Here are some points, each followed by its number:
tensor([0.7, 0.5, 1.1, -0.1, -1.0, -1.3, -0.7, -0.1, 0.6, 1.3, 0.6, -0.8, 0.5, -0.3, 1.0, -1.0]) 0
tensor([0.2, -1.1, -1.6, 1.3, 0.6, 0.8, -0.8, 0.7, -1.6, 0.7, -0.7, 1.5, 0.1, 0.4, -0.3, 0.1]) 1
tensor([0.1, 1.6, 1.8, -1.2, -0.1, -0.2, 1.1, 0.1, 1.0, -0.8, 0.6, -1.4, -0.5, -0.2, -0.1, -0.3]) 2
tensor([-0.1, 0.5, 0.5, -1.2, -0.2, -1.0, 0.1, -1.3, 0.6, -0.7, 0.4, -0.5, -1.1, -0.8, 0.4, 0.5]) 3
tensor([0.0, 1.2, 0.7, -1.4, -1.5, -1.7, 1.2, -0.6, 1.5, -0.2, 2.1, 0.3, -0.5, -1.6, 0.4, 0.1]) 4
tensor([-1.3, -1.0, -0.8, 0.7, -0.8, 0.4, -1.3, -1.5, 0.5, 0.2, 0.0, 0.4, 1.2, -0.5, 0.5, 0.1]) 5
tensor([-1.9, -0.4, -0.8, 1.6, -0.1, 0.8, -1.2, 1.4, -1.2, -1.7, -1.5, 0.4, 3.6, 2.3, -1.2, 2.8]) 6
tensor([-0.4, -0.3, -0.6, -0.3, -1.0, -0.8, -0.2, -0.5, 0.2, 0.1, 1.4, 0.9, 0.9, -0.7, 0.2, 0.6]) 7
tensor([-2.1, -2.0, -1.1, 0.5, -0.6, 1.1, -0.2, 1.0, -0.7, 1.0, -0.4, 1.7, 1.8, 0.8, -0.8, -0.9]) 8
tensor([-0.4, 0.1, -0.1, 0.1, -1.1, -1.9, -1.1, -0.1, -0.9, 0.5, 0.8, -0.1, 1.9, -0.4, 1.2, -0.2]) 9
tensor([1.7, 1.1, 1.7, -0.9, 0.0, -2.0, 1.7, 0.0, 0.6, -0.5, 0.8, -1.5, -1.6, 0.3, -0.1, -0.3]) 10
tensor([0.8, -1.5, -0.8, 1.0, 0.5, 1.6, -0.4, 1.5, -2.0, 0.2, -0.1, 0.8, -1.0, 1.6, -0.1, -0.1]) 11
tensor([-0.2, 0.2, 0.2, -0.7, -1.0, -1.2, -1.6, -1.2, 0.3, 0.6, 1.2, 0.7, 0.0, -1.2, 0.5, -0.4]) 12
tensor([-0.1, -1.3, -1.1, 1.3, 0.6, 0.7, 0.1, -0.5, -0.4, -0.9, -1.3, 0.7, 0.4, -0.5, -0.7, -1.1]) 13
tensor([-0.7, 0.9, -0.4, -1.3, -2.1, -3.2, -2.2, -0.3, -0.1, 1.2, 2.2, -0.9, 1.6, -0.2, 1.0, 0.7]) 14
tensor([1.2, -0.4, 1.4, -0.7, 0.3, 0.4, 1.1, 1.2, 0.3, 0.1, 0.1, -0.2, -1.1, 0.5, -0.5, -0.8]) 15
tensor([0.7, 1.9, 2.3, 0.7, 1.0, 1.0, 2.2, 0.0, 2.5, -1.0, -0.4, -1.4, -1.0, -0.3, -0.8, -0.8]) 16
tensor([-0.3, -1.1, 0.3, -0.7, -1.9, -0.5, -1.9, 1.5, -0.1, 2.7, 0.3, -0.1, 0.7, 0.3, 0.5, 0.2]) 17
tensor([-2.4, -1.8, -1.4, 0.0, -0.3, 0.7, -1.8, -0.6, -0.2, 0.6, -1.0, 0.5, 0.2, 0.5, 0.5, 0.7]) 18
tensor([-0.2, -1.6, -1.7, 1.5, 0.8, 2.1, -1.0, -0.3, -1.1, -0.6, -1.9, 1.0, 0.0, 0.9, -1.2, -0.2]) 19
tensor([-0.3, -2.1, -0.7, 1.2, 1.3, 2.3, -0.6, -0.3, -0.2, -0.4, -2.2, 0.9, -0.9, 1.0, -0.3, -1.0]) 20
tensor([0.8, 0.3, 1.1, -0.2, 1.1, 0.9, 1.7, -0.1, 0.3, -0.2, -0.4, 0.3, -1.1, 0.5, -0.7, -0.6]) 21
tensor([-0.4, 0.1, 0.2, -0.5, 1.8, -0.3, 0.4, 1.4, -0.5, 0.8, -1.8, -1.3, -0.7, 1.0, 0.3, 0.0]) 22
tensor([-1.4, -0.8, -0.5, 0.3, -0.1, 1.3, -0.7, -0.3, 0.1, 0.8, 0.6, 0.8, 0.5, -0.2, -0.4, 0.5]) 23
tensor([-2.0, -1.6, -1.0, 1.2, 0.2, 0.8, -1.0, -0.2, -1.4, 1.3, -1.0, 1.1, 1.1, -0.5, -0.5, 0.0]) 24
tensor([0.8, 1.6, 0.8, -0.3, 0.5, -1.8, 1.3, 0.1, -0.3, 0.1, 1.0, 0.1, 0.0, -0.3, -0.6, 0.2]) 25
tensor([0.6, 1.1, 1.5, -0.5, 0.7, 0.4, 2.5, 0.1, 1.0, -0.1, -0.7, -0.5, -0.6, 0.1, -0.4, -1.3]) 26
tensor([-0.5, -1.2, -1.3, 0.6, 0.9, 0.9, -0.5, 0.7, -1.1, 0.3, -0.7, 0.0, 0.2, -0.3, -0.1, -0.5]) 27
tensor([-1.1, 0.9, -0.7, 0.5, -1.1, -1.5, -0.7, -0.8, 0.7, 0.2, 0.5, -0.5, 0.9, -0.7, 1.0, 0.1]) 28
tensor([-1.2, -1.5, -1.8, 1.0, 0.6, 1.7, -1.4, 0.1, -0.7, 0.3, -1.1, 0.5, 0.4, -0.2, -0.2, 0.9]) 29
tensor([2.0, 0.8, 1.4, -0.5, -0.2, -0.7, 1.4, 0.2, 1.0, -0.4, 0.9, -1.4, 0.0, 0.7, 0.1, -1.1]) 30
tensor([0.3, 1.6, 0.7, -1.8, -0.2, -1.1, 0.8, 0.0, 0.1, -0.9, 2.1, -1.2, -0.1, -0.9, 0.5, 0.3]) 31
tensor([1.5, -0.1, -0.8, -1.6, -0.7, -1.6, -0.6, -0.9, -1.0, -0.7, 0.3, 0.3, 0.6, -0.4, 1.5, -1.1]) 32
tensor([-0.3, -0.2, 0.6, -1.0, 0.3, 0.8, 1.3, -0.2, 1.1, -0.3, -0.5, -0.1, -1.3, -0.1, 0.0, -0.7]) 33
tensor([-1.3, -0.4, -0.9, 0.6, -0.2, 0.4, 0.0, -0.4, -0.3, -0.4, -1.1, 0.7, 0.0, -0.5, -0.1, 0.0]) 34
tensor([0.7, 0.7, 1.4, -1.3, 0.0, -0.1, 1.0, 0.3, 0.7, 0.6, 1.2, -0.9, -0.8, 0.4, 0.4, -1.3]) 35
tensor([1.5, -0.8, -1.5, 1.0, 1.5, 1.7, -0.2, 1.7, -2.6, 0.7, -0.5, 1.4, 0.4, 1.2, -0.4, 0.3]) 36
tensor([0.1, -0.9, 0.0, 0.5, -0.3, 0.5, 1.1, 0.8, -1.1, 0.9, -1.9, -0.6, 0.4, -0.3, -2.2, -0.6]) 37
tensor([-1.6, -1.0, -0.2, -0.7, 0.3, 0.5, 0.1, -1.0, 0.2, -0.7, -0.5, 0.3, -0.5, -0.5, 0.1, 0.3]) 38
tensor([-0.4, 1.1, 1.0, -0.5, -1.1, -0.5, -0.8, 0.1, 0.7, 0.7, 0.3, -0.3, 0.1, 0.1, 0.2, 0.3]) 39
tensor([0.0, 1.0, -0.2, -0.8, -0.5, -2.1, -1.6, -0.6, -0.3, 0.5, 2.3, -0.1, 1.7, -0.8, 0.5, 0.7]) 40
tensor([0.8, 0.4, 1.4, -0.7, -0.5, 0.5, 1.3, 0.8, 1.0, -0.1, 0.2, -0.4, -1.1, 0.4, 0.7, -0.8]) 41
tensor([-1.8, -0.1, -0.8, 0.0, -1.0, -0.3, -0.9, -1.0, 0.5, -0.2, 0.6, 0.0, 1.1, -0.6, 1.0, 1.0]) 42
tensor([-1.2, -0.5, -1.7, 0.6, -1.5, -1.2, -1.6, -0.5, -0.3, 0.8, 2.2, 0.9, 0.9, -0.6, 1.1, -0.5]) 43
tensor([-0.8, -0.4, -0.6, -0.6, -0.3, 0.4, 0.2, -0.8, -0.6, 1.4, 0.5, 0.9, 0.2, -1.3, 0.0, -0.7]) 44
tensor([0.8, 1.8, 0.4, -0.1, -0.8, -3.0, -0.5, -0.3, 0.2, -0.4, 2.4, -0.8, 0.8, -0.8, 0.9, 1.1]) 45
tensor([-0.3, 0.7, 0.6, 0.6, -0.8, -0.4, -0.6, -0.5, 0.4, 0.6, 1.7, -0.3, 0.5, 0.1, 0.5, 0.6]) 46
tensor([1.3, 0.7, 1.5, 0.4, 1.4, 1.5, 1.7, -0.5, -0.5, -1.6, -0.3, -0.6, -2.4, -0.4, -0.5, -0.6]) 47
tensor([1.5, -0.7, -1.6, 0.7, 1.3, 1.3, -0.1, 0.8, -2.6, 0.0, -1.4, 0.9, -0.5, 0.6, -0.2, 0.4]) 48
tensor([-0.2, 0.5, 0.4, -0.8, -0.2, -0.8, -0.6, -0.3, 0.0, 0.0, 0.6, 0.2, 0.0, -0.1, -0.4, 0.1]) 49
tensor([2.1, 0.4, 0.8, -0.5, 1.0, -0.8, 1.1, -0.3, -0.6, -0.4, 0.5, -0.6, -0.4, -0.1, -0.4, 0.0]) 50
tensor([0.7, -0.9, -2.0, 0.9, 1.3, 0.1, 0.6, 0.9, -2.1, 0.6, -0.9, 1.0, 0.4, -0.5, 0.0, -1.0]) 51
tensor([-1.0, -0.1, -0.4, -1.3, -1.6, -0.8, -1.6, -0.2, 0.3, 0.9, 1.2, -0.1, 1.4, -0.1, 1.0, 0.2]) 52
tensor([1.9, 1.7, 1.7, -1.7, 0.6, -1.3, 1.5, -0.1, -0.3, -0.5, 1.2, -0.6, -0.4, 0.2, -0.7, 0.0]) 53
tensor([-1.6, -0.6, -1.4, 0.4, 0.8, 0.3, -0.9, -0.4, -0.6, 1.9, 0.1, 0.5, 1.7, -0.1, 0.9, 0.7]) 54
tensor([-1.1, 1.0, 1.5, -0.8, 2.4, 1.4, 2.8, 0.0, 0.7, -0.6, -1.1, -0.5, -2.0, -0.7, -1.3, 0.8]) 55
tensor([0.3, 1.2, 0.9, -1.9, -0.5, -1.0, -1.0, -0.6, 0.2, -0.2, 1.8, -0.6, -1.3, 0.0, 1.1, 0.0]) 56
tensor([-2.0, -1.8, -0.3, 0.2, -0.2, -0.9, -0.5, -1.7, -0.3, -0.7, -0.4, 0.3, 1.5, 0.0, -0.6, 0.9]) 57
tensor([1.2, 1.7, 1.7, -0.8, -0.2, -1.6, 1.6, -0.3, 1.4, 0.2, 0.3, -1.6, -0.2, -0.2, -0.2, -0.4]) 58
tensor([0.3, -1.2, -0.7, -0.5, 0.8, 1.9, -0.1, 0.4, -0.6, -1.5, -1.5, -0.4, -0.3, 0.6, -0.8, -0.5]) 59
tensor([-0.8, 0.0, -0.9, -0.3, -0.9, 0.2, -2.2, -0.5, -0.4, -0.7, -0.3, 0.4, 1.2, 1.1, 0.6, 0.6]) 60
tensor([0.0, 0.8, 1.0, -1.2, -0.2, -1.3, 0.9, -0.2, 1.1, 0.1, 1.1, -1.6, -1.1, -0.4, 0.5, -0.4]) 61
tensor([-1.9, -0.7, -0.6, 1.2, -0.1, 0.3, -0.8, -0.5, 0.1, 0.7, -0.9, 0.1, 0.9, -0.3, 0.5, 0.5]) 62
tensor([-0.3, 0.5, 0.3, -1.5, -0.9, -0.4, 0.7, 0.0, 1.2, 0.4, 1.2, 0.4, 0.6, -0.3, 1.0, 0.3]) 63
tensor([-0.8, -1.0, -0.4, 1.1, -0.2, -0.5, -0.7, -0.4, 0.3, 1.1, -0.1, 0.1, 1.4, 0.0, 0.1, 0.1]) 64
tensor([2.1, 1.2, 0.4, -2.0, -3.7, -3.8, -2.2, -0.5, -0.1, 0.2, 4.0, -1.0, 2.3, 0.0, 2.5, -1.4]) 65
tensor([1.8, 0.1, 0.3, -1.3, 0.3, -0.7, 0.7, 2.0, 0.2, 0.8, -0.2, -0.2, -1.9, 0.3, 0.0, -0.7]) 66
tensor([0.2, 0.0, 1.2, 0.9, -0.2, -0.4, 0.8, 1.1, 1.3, -0.8, -1.2, -1.1, -1.4, -0.5, -0.9, -1.2]) 67
tensor([-1.9, -2.5, -1.2, 1.0, 1.0, 2.8, 0.2, 0.2, -0.1, 0.3, -2.5, 1.1, 0.2, 0.0, -1.8, -0.2]) 68
tensor([-0.2, -1.3, -0.4, 0.9, -0.8, 0.5, -0.2, 1.5, -0.5, 0.6, 0.0, 0.5, 0.5, 0.3, -0.4, -0.7]) 69
tensor([0.8, 1.2, 1.5, 0.6, 1.4, 1.0, 2.6, 1.7, 1.3, -1.1, -1.1, -0.6, -1.4, 0.5, -0.3, -0.1]) 70
tensor([1.3, 0.8, 1.8, -1.1, 0.0, 0.0, 1.6, -0.7, 1.5, -1.0, -0.2, -1.1, -1.2, 0.5, -0.1, -0.9]) 71
tensor([2.0, -0.6, -0.4, 0.7, 0.1, 0.6, 1.0, 2.1, -1.8, 0.4, 0.0, 0.6, -0.4, 1.1, -0.5, -0.6]) 72
tensor([-0.7, 1.1, 0.3, -0.2, -1.4, -1.4, -0.8, -0.1, 0.2, 1.3, 1.9, -0.2, 1.2, -0.3, 0.7, 0.3]) 73
tensor([-0.6, -1.9, -1.2, 0.3, 0.1, 1.1, -0.6, -0.4, -0.5, 0.6, -1.2, 0.6, 0.2, -0.1, 0.2, -1.3]) 74
tensor([-0.1, 0.1, -0.6, 1.2, -0.4, -1.5, -1.3, -1.4, 0.4, -0.8, 0.4, -0.3, 1.6, -0.1, 1.1, 0.6]) 75
tensor([-0.7, -0.6, -0.4, -0.4, -0.9, -0.1, -1.7, 0.7, -0.8, 0.9, -0.4, 0.3, 0.9, 0.3, 0.1, 0.4]) 76
tensor([2.0, 1.4, 2.0, -1.8, -0.6, -1.7, 1.5, 0.4, 0.0, 0.6, 1.6, -0.5, -1.1, 0.0, -0.2, -0.5]) 77
tensor([-0.6, 0.3, -1.1, -0.4, -2.9, -1.8, -2.2, -1.4, -0.3, 0.0, 1.6, 0.0, 2.5, -0.7, 1.3, 0.1]) 78
tensor([-0.5, 0.1, 0.4, 0.6, 1.2, 0.4, 0.7, 0.4, 0.7, 1.0, 0.5, -0.6, -0.1, 0.1, 0.4, -1.1]) 79
tensor([0.1, -0.3, -1.7, 0.9, 0.9, 1.2, -0.9, 1.5, -1.9, 0.0, -1.1, 0.9, 0.4, 0.6, -0.3, 0.4]) 80
tensor([-0.1, -2.0, -1.4, 1.9, 1.9, 2.4, 0.6, 0.6, -1.5, -1.1, -1.7, 1.2, 0.1, 0.8, -1.5, 0.5]) 81
tensor([-2.6, -0.2, -0.5, 1.2, 0.9, 1.8, -0.1, -0.6, 0.6, -0.6, -1.4, 0.0, -0.5, 0.4, -0.8, 2.1]) 82
tensor([-3.0, -2.1, -2.0, 1.3, 1.2, 2.5, 0.5, -1.9, 0.6, 0.3, -1.9, 0.9, 0.1, -1.1, -1.3, 0.2]) 83
tensor([0.7, 0.4, 1.3, -0.9, -0.2, -0.5, 0.8, -0.1, 0.2, -1.2, 0.6, -0.6, -0.3, -0.3, -1.7, -0.2]) 84
Which three points above are nearest to each new point, looking only along the 5 directions in which the numbered points spread most? Their numbers follow each, nearest first.
tensor([1.0, 0.5, 1.6, 0.5, 0.7, -0.7, 1.2, 0.1, 1.9, -0.7, -1.4, -0.2, -1.5, 0.1, -0.4, -0.7]) 26 67 21
tensor([-0.6, -0.6, -0.8, 1.2, 0.4, 0.1, -1.3, -0.5, -0.3, -0.8, -0.7, 0.7, 0.7, 0.1, -0.6, 0.1]) 34 23 57
tensor([-0.1, 0.2, 0.8, -0.4, 0.5, -0.2, 0.3, 1.7, 0.0, 0.1, 0.2, -0.3, -0.6, 0.9, -0.6, 0.8]) 22 79 67
tensor([-1.5, -1.3, -1.7, 1.6, -1.0, -0.2, -1.1, 0.4, -0.3, 2.0, 0.0, 1.4, 1.6, -0.8, 0.6, -0.8]) 54 8 18
tensor([1.4, 0.2, 1.1, -1.6, -1.2, 0.2, -0.2, 0.2, 0.2, 0.4, 1.1, -0.8, -0.5, 0.8, 0.6, 0.5]) 0 25 35
tensor([0.0, 0.5, 2.2, -2.3, -1.1, 0.2, -0.1, -0.5, 1.6, 0.5, 1.5, -0.6, -1.2, 0.3, 0.8, 0.1]) 61 35 63
tensor([-0.5, 0.3, -0.5, -0.2, -1.9, -1.3, -0.6, -0.8, 0.4, 0.7, 1.2, -0.2, 1.3, -0.8, 0.4, 1.6]) 28 73 52
tensor([-0.8, -0.2, -0.6, 0.1, -0.2, 0.4, -0.7, 0.5, -1.1, -1.7, -0.5, 0.1, 0.2, 1.0, 0.3, 2.7]) 60 57 34
tensor([-0.3, 0.2, -0.1, -1.2, -0.1, -0.6, -0.4, -0.9, -0.2, 0.7, 0.4, 0.3, -0.8, -1.0, 0.7, 0.7]) 49 7 12
tensor([0.4, -0.3, -1.0, 1.3, 1.1, 0.9, 0.0, -1.1, -0.6, -1.0, -0.7, 1.3, -0.1, -0.4, -0.6, -0.4]) 13 59 34
tensor([0.2, 1.0, 1.1, -0.1, -0.4, 0.2, 0.9, 0.4, 1.5, -0.3, -1.1, -0.9, 0.1, 0.0, -0.2, -1.0]) 67 41 79
tensor([-1.1, 0.2, 0.1, 0.3, -1.7, -1.5, -1.0, -0.4, 0.7, 0.3, 1.1, 0.3, 0.6, -0.4, -0.1, 1.3]) 28 46 42
tensor([2.0, 1.9, 1.8, -2.2, 0.3, -0.8, 1.5, -0.5, 0.8, -0.5, 2.0, -0.9, -1.9, -0.6, 0.6, -0.3]) 10 77 53
tensor([-0.6, 1.5, 2.4, -0.5, -0.5, 0.3, 2.1, 0.3, 2.3, -0.2, 0.3, -1.2, -0.3, -0.1, 0.2, -1.1]) 2 58 71
tensor([0.0, -0.5, -0.4, -0.3, -0.5, -0.2, 0.3, 0.6, 0.0, 0.3, -0.8, 0.0, -0.2, -1.2, 0.5, 0.0]) 79 44 49
tensor([-0.7, 0.1, 1.3, -0.4, 0.7, 0.7, 1.4, 0.1, 1.0, -0.3, -1.5, -0.3, 0.0, -0.1, -0.7, 0.3]) 67 33 79
tensor([0.5, 0.1, -0.7, 2.0, 0.8, 1.5, 1.4, 0.8, -1.0, -0.1, -0.6, 0.5, -1.5, -0.1, -1.0, -0.5]) 59 37 21
tensor([0.9, 0.9, 1.3, -0.2, 0.9, 0.6, 0.9, 0.0, 0.5, -0.8, 0.4, -0.1, -1.4, -0.1, -0.7, 0.8]) 84 21 26
tensor([-0.6, -1.5, -1.6, 2.3, 1.8, 1.0, 0.6, 0.6, -1.7, -0.4, -0.5, 1.7, 0.3, 0.3, -0.8, 0.2]) 19 81 80
tensor([1.0, -0.2, -0.7, 0.4, 0.9, 0.2, -0.2, 0.1, -0.3, -0.1, -0.7, -0.6, -0.6, 0.3, -1.4, -0.2]) 59 37 22
tensor([-1.3, -0.9, -1.3, -0.7, -1.7, -0.6, -1.5, -0.5, -0.5, 0.4, 0.4, 0.3, 1.4, 0.2, 1.3, 0.4]) 43 52 60
tensor([0.2, 0.5, 0.7, -0.5, 0.2, -0.1, 0.3, -1.2, 0.2, -1.9, -0.9, -0.7, -0.3, 0.5, 1.0, -0.1]) 84 3 49
tensor([1.4, 1.0, 1.4, -0.1, -0.5, -0.6, -0.3, 0.3, 0.9, 0.6, 0.0, -0.4, -0.4, -0.1, 1.0, -1.7]) 35 41 0
tensor([1.1, 0.8, 1.3, 1.3, 2.0, 0.2, 3.6, 0.9, 1.5, 0.9, -1.2, -0.1, -2.3, -2.0, -0.9, -1.5]) 26 21 70
tensor([1.3, 0.8, -0.3, 0.0, 1.7, -0.2, 1.1, 0.4, 0.6, 0.1, -0.7, -0.7, -0.5, 0.1, -1.4, -0.1]) 21 67 84
tensor([1.1, 0.0, 0.5, -0.2, 0.0, -0.5, 1.6, -0.1, 1.2, -1.7, -0.2, 0.1, 0.7, 0.0, -3.2, 0.9]) 84 21 25
tensor([0.2, 1.0, 0.8, -0.5, 0.8, -0.7, 0.8, 0.0, -0.1, -1.0, 0.4, -0.4, -0.9, 0.1, 0.2, 0.0]) 84 25 50
tensor([-0.6, -1.0, 0.1, -1.2, 0.7, -0.1, 0.8, -0.4, 1.8, 0.3, 0.7, 1.3, -2.4, 0.1, 0.2, -0.6]) 33 79 44
tensor([-0.5, -1.1, -1.7, 0.1, -0.9, 0.3, -1.2, -0.4, -0.8, 0.0, -0.3, 1.0, 0.8, -0.3, 1.0, 0.0]) 54 60 5
tensor([-0.7, 0.8, 1.2, -1.4, -0.7, -1.4, 1.1, 0.2, 1.5, 0.5, 1.1, -0.2, 1.3, 0.0, -0.9, 0.4]) 39 63 46
tensor([0.4, -0.9, -0.5, 0.6, 0.3, 1.8, -0.1, 1.2, -1.8, -1.6, -0.5, 0.0, 0.5, 1.7, -0.5, 0.7]) 80 48 11
tensor([0.5, 0.8, 0.1, 0.1, 1.3, 0.8, 2.4, 0.2, 1.8, 2.3, 0.1, -0.2, -0.6, 0.2, -0.8, 1.0]) 67 79 26
tensor([-1.2, -1.4, -1.5, 0.9, -0.1, 0.3, -1.1, -0.2, -0.8, 0.8, 0.4, 0.8, 0.8, -0.3, 0.0, -0.3]) 54 24 23
tensor([0.4, 1.1, 0.5, -0.9, 0.8, -1.5, 1.2, -0.1, 0.7, -1.0, 0.7, -0.1, -0.9, -0.2, -0.1, -0.1]) 84 25 2
tensor([-0.6, -0.9, -0.6, 0.1, -0.6, 0.9, -1.2, -0.6, 0.1, -0.3, 0.0, 0.2, -0.3, -0.1, 0.5, -0.8]) 44 23 34
tensor([0.5, 1.5, 0.7, -0.1, 0.2, -1.7, 1.0, 0.8, -0.2, 0.6, 1.2, -0.5, 0.0, -0.8, 0.0, 0.5]) 25 30 31
tensor([0.3, 0.5, 0.3, 0.0, 0.2, -1.1, -0.9, -0.2, 0.0, 0.1, 0.0, -0.5, 0.1, 0.0, -0.1, 0.9]) 49 46 39
tensor([-0.7, 0.7, -1.3, 0.2, -1.1, -1.8, -0.9, -1.0, -0.1, -0.4, 0.7, 0.6, 2.2, -0.9, 0.6, 0.4]) 75 28 7
tensor([1.5, 0.6, 1.7, -1.2, 0.0, -0.1, 0.8, 1.2, 0.1, -0.7, -0.1, -0.9, -0.9, 0.1, 0.7, 0.5]) 30 84 25
tensor([1.5, 0.6, -0.8, -1.0, 0.7, -1.3, 1.2, -0.6, -0.3, -0.4, 0.2, 0.5, -0.2, -0.7, -0.1, -1.9]) 50 32 84
tensor([-0.8, 1.0, 1.1, -0.8, 0.4, -0.9, 0.3, -0.2, 0.5, -0.7, 0.0, -0.5, -0.7, 0.0, 0.3, 0.3]) 84 3 2
tensor([1.5, 0.6, 0.5, -0.1, -0.1, -1.0, 0.4, 0.3, 0.1, 0.6, 0.2, 0.0, -0.3, 0.2, 0.3, -0.2]) 25 49 50
tensor([-2.2, 0.1, -0.3, 0.7, -1.5, -1.0, -1.4, -0.1, 0.5, 1.4, 1.1, 0.5, 2.3, -0.2, 0.1, 0.7]) 52 42 28
tensor([0.6, 0.1, 0.0, 0.6, -0.1, -0.4, 0.6, 1.3, -0.2, -0.5, 0.6, 0.1, -0.2, 0.7, -0.4, 0.9]) 22 49 25
tensor([0.3, -0.3, 1.6, -0.7, -1.2, -0.5, 0.2, 0.2, 0.3, 0.7, 1.4, -0.1, -0.5, 0.0, 1.3, -0.4]) 0 63 35
tensor([0.0, 0.6, 0.2, -0.1, -0.2, 0.3, -0.3, -1.3, 0.9, 0.1, 1.5, 0.3, -0.8, -0.9, 1.3, 0.6]) 3 49 63
tensor([-0.2, 1.9, 1.6, 0.8, 1.3, 0.3, 2.0, -0.5, 2.0, -0.4, -0.6, -1.5, -1.5, -0.4, 0.2, -0.2]) 16 26 71
tensor([-0.7, -0.6, -0.6, -0.2, -0.3, 0.0, -0.9, 0.3, -1.4, -0.1, -0.1, 0.6, 1.0, 0.7, 0.2, 0.9]) 60 76 64
tensor([-0.4, -0.5, -1.7, 0.8, 0.1, 0.0, -0.8, -0.9, -0.9, 0.3, 0.8, 1.3, 1.0, -0.4, 0.1, 0.6]) 60 54 5
tensor([0.2, -0.5, -1.4, 1.8, 1.1, 0.5, 0.1, 0.8, -1.2, -1.0, -1.3, 0.2, 0.9, 0.3, -1.1, -0.2]) 80 59 48
tensor([-0.2, 1.5, 1.2, -0.7, -0.7, -1.4, -0.1, -0.4, 0.2, -1.0, 0.9, -1.3, -0.3, 0.3, 0.6, 1.1]) 31 25 46
tensor([0.6, 2.5, 3.4, 0.4, 1.5, 1.4, 2.2, 1.3, 0.4, -0.1, -0.3, -1.2, -1.8, 1.1, -1.1, -0.5]) 70 16 26
tensor([-0.6, -0.3, 0.9, 0.0, 1.0, 1.3, 1.2, 0.0, 1.2, -0.2, -1.3, -0.5, -2.1, 0.1, -0.6, -0.8]) 33 67 21
tensor([-0.4, -1.9, -1.1, 1.5, 1.2, 1.9, -0.3, 0.4, -1.2, 0.2, -1.8, 1.1, 0.2, 0.5, -1.0, 0.5]) 19 20 81
tensor([0.2, -1.2, -0.3, 0.2, 0.7, 2.1, 0.3, 1.2, -1.2, 0.4, -0.9, 0.3, -1.6, 0.8, -0.3, 0.7]) 37 59 11
tensor([-0.4, -1.2, -0.6, -1.5, 0.9, 3.4, -0.3, -0.5, -1.5, 0.6, -1.7, 0.9, -0.6, 0.4, -0.8, 1.0]) 20 13 59
tensor([-0.9, -0.7, -1.6, 0.9, -0.1, 1.6, -1.1, -0.3, -0.2, 1.1, -0.7, 1.1, 1.2, 0.2, 0.2, -0.1]) 24 18 29
tensor([0.6, -1.0, -1.4, 1.7, 1.1, 1.3, 0.5, 1.6, -1.6, 1.0, -0.4, 0.8, -0.3, 0.5, -0.2, 0.0]) 11 80 51
tensor([1.0, 0.0, 0.8, -0.4, 0.7, 0.4, 0.9, 0.1, 0.1, -0.3, 0.0, -0.4, -1.5, 0.1, -0.8, -0.3]) 21 15 67
tensor([0.5, -0.7, -0.9, 0.7, 0.5, 1.0, -0.3, 1.4, -1.8, -0.9, 0.0, 0.4, 0.3, 1.4, -0.7, 1.0]) 80 48 11
tensor([-0.9, 0.1, 0.5, 0.1, 1.3, 2.0, 1.9, -0.6, 2.1, -1.0, -2.0, -0.5, -1.4, -0.6, -1.0, -0.5]) 55 33 21
tensor([0.0, 0.1, -1.1, -0.1, 0.1, -0.4, 0.3, -1.2, 0.5, -0.6, 0.1, 0.4, -0.2, -1.0, -0.7, 0.1]) 38 3 49
tensor([1.0, 0.0, 1.8, 0.2, 0.8, 0.7, 1.5, 0.3, 1.2, -0.2, -0.4, -0.5, -1.6, 0.3, -0.4, -1.2]) 26 21 67
tensor([-1.7, 0.2, -0.8, -0.5, -0.1, 0.0, -1.4, -0.7, 0.0, -1.2, -0.6, 0.1, 0.6, 0.4, -0.2, 1.0]) 57 60 42
tensor([0.9, 0.7, -0.4, 0.9, 0.9, 0.0, 1.0, 1.2, -0.5, 0.5, 0.2, 0.1, -0.3, 0.0, -0.1, 0.2]) 22 37 15
tensor([-0.3, -1.0, -1.2, 1.3, -0.3, 0.6, -0.2, 0.1, -0.7, 0.9, -0.5, 0.8, 0.2, 0.0, -0.1, 0.3]) 27 69 23
tensor([0.1, -0.9, -0.4, -0.2, 0.8, 1.6, 0.6, 0.4, -1.4, -0.9, -0.6, 0.4, -0.6, 0.6, -0.5, 0.2]) 59 13 37
tensor([-2.4, -1.4, 0.4, 0.5, 1.8, 2.3, -0.2, -1.5, 0.9, 0.5, -1.0, 0.6, -2.0, -1.2, -2.5, 0.5]) 83 82 68
tensor([0.7, 1.4, 0.7, -1.9, -0.9, -0.6, -1.4, -0.7, -0.1, -2.2, 1.0, -0.9, -0.7, 0.7, 1.1, 1.4]) 31 25 45
tensor([-1.3, 0.7, -0.3, -0.5, -1.1, -0.7, -0.2, -1.4, 1.3, -0.3, 1.3, 0.0, 0.5, -1.3, 0.8, 0.9]) 28 42 7
tensor([0.8, 0.2, 0.9, 0.7, -0.2, 0.2, 1.2, 0.5, 1.9, 0.4, -0.5, -0.5, -0.1, -0.1, -0.3, -2.7]) 41 67 79
tensor([1.2, 1.4, 0.6, -0.7, 0.0, -1.6, 0.1, 0.9, 0.1, -0.7, 1.2, 0.6, 0.2, 0.1, 0.8, 0.2]) 25 31 56
tensor([0.2, -0.4, -0.9, 1.8, 0.7, 1.6, -0.3, 0.6, -1.9, -0.8, -0.9, 0.9, 0.4, 0.5, -0.9, 0.7]) 80 19 48
tensor([0.2, -0.2, -0.6, 2.2, 1.0, 1.2, 0.9, 1.4, -1.3, 0.1, -0.9, 0.9, 1.2, 1.5, -0.6, 0.6]) 80 11 37
tensor([0.0, 1.8, 0.9, 0.5, 0.9, -0.5, 1.0, 0.4, 0.1, 0.0, 0.1, -0.1, -0.4, -0.4, -0.5, 1.9]) 84 25 2
tensor([-0.3, -1.8, -1.6, 0.4, -0.7, 0.2, -0.5, -1.4, -0.5, 0.2, 0.2, 1.5, 0.5, -1.0, 0.5, -1.1]) 44 74 5
tensor([-0.2, 1.7, 1.6, -1.8, -1.7, -1.9, -1.3, -0.4, 0.6, -1.3, 2.1, -1.2, 0.9, 0.6, 1.5, 1.9]) 45 40 73
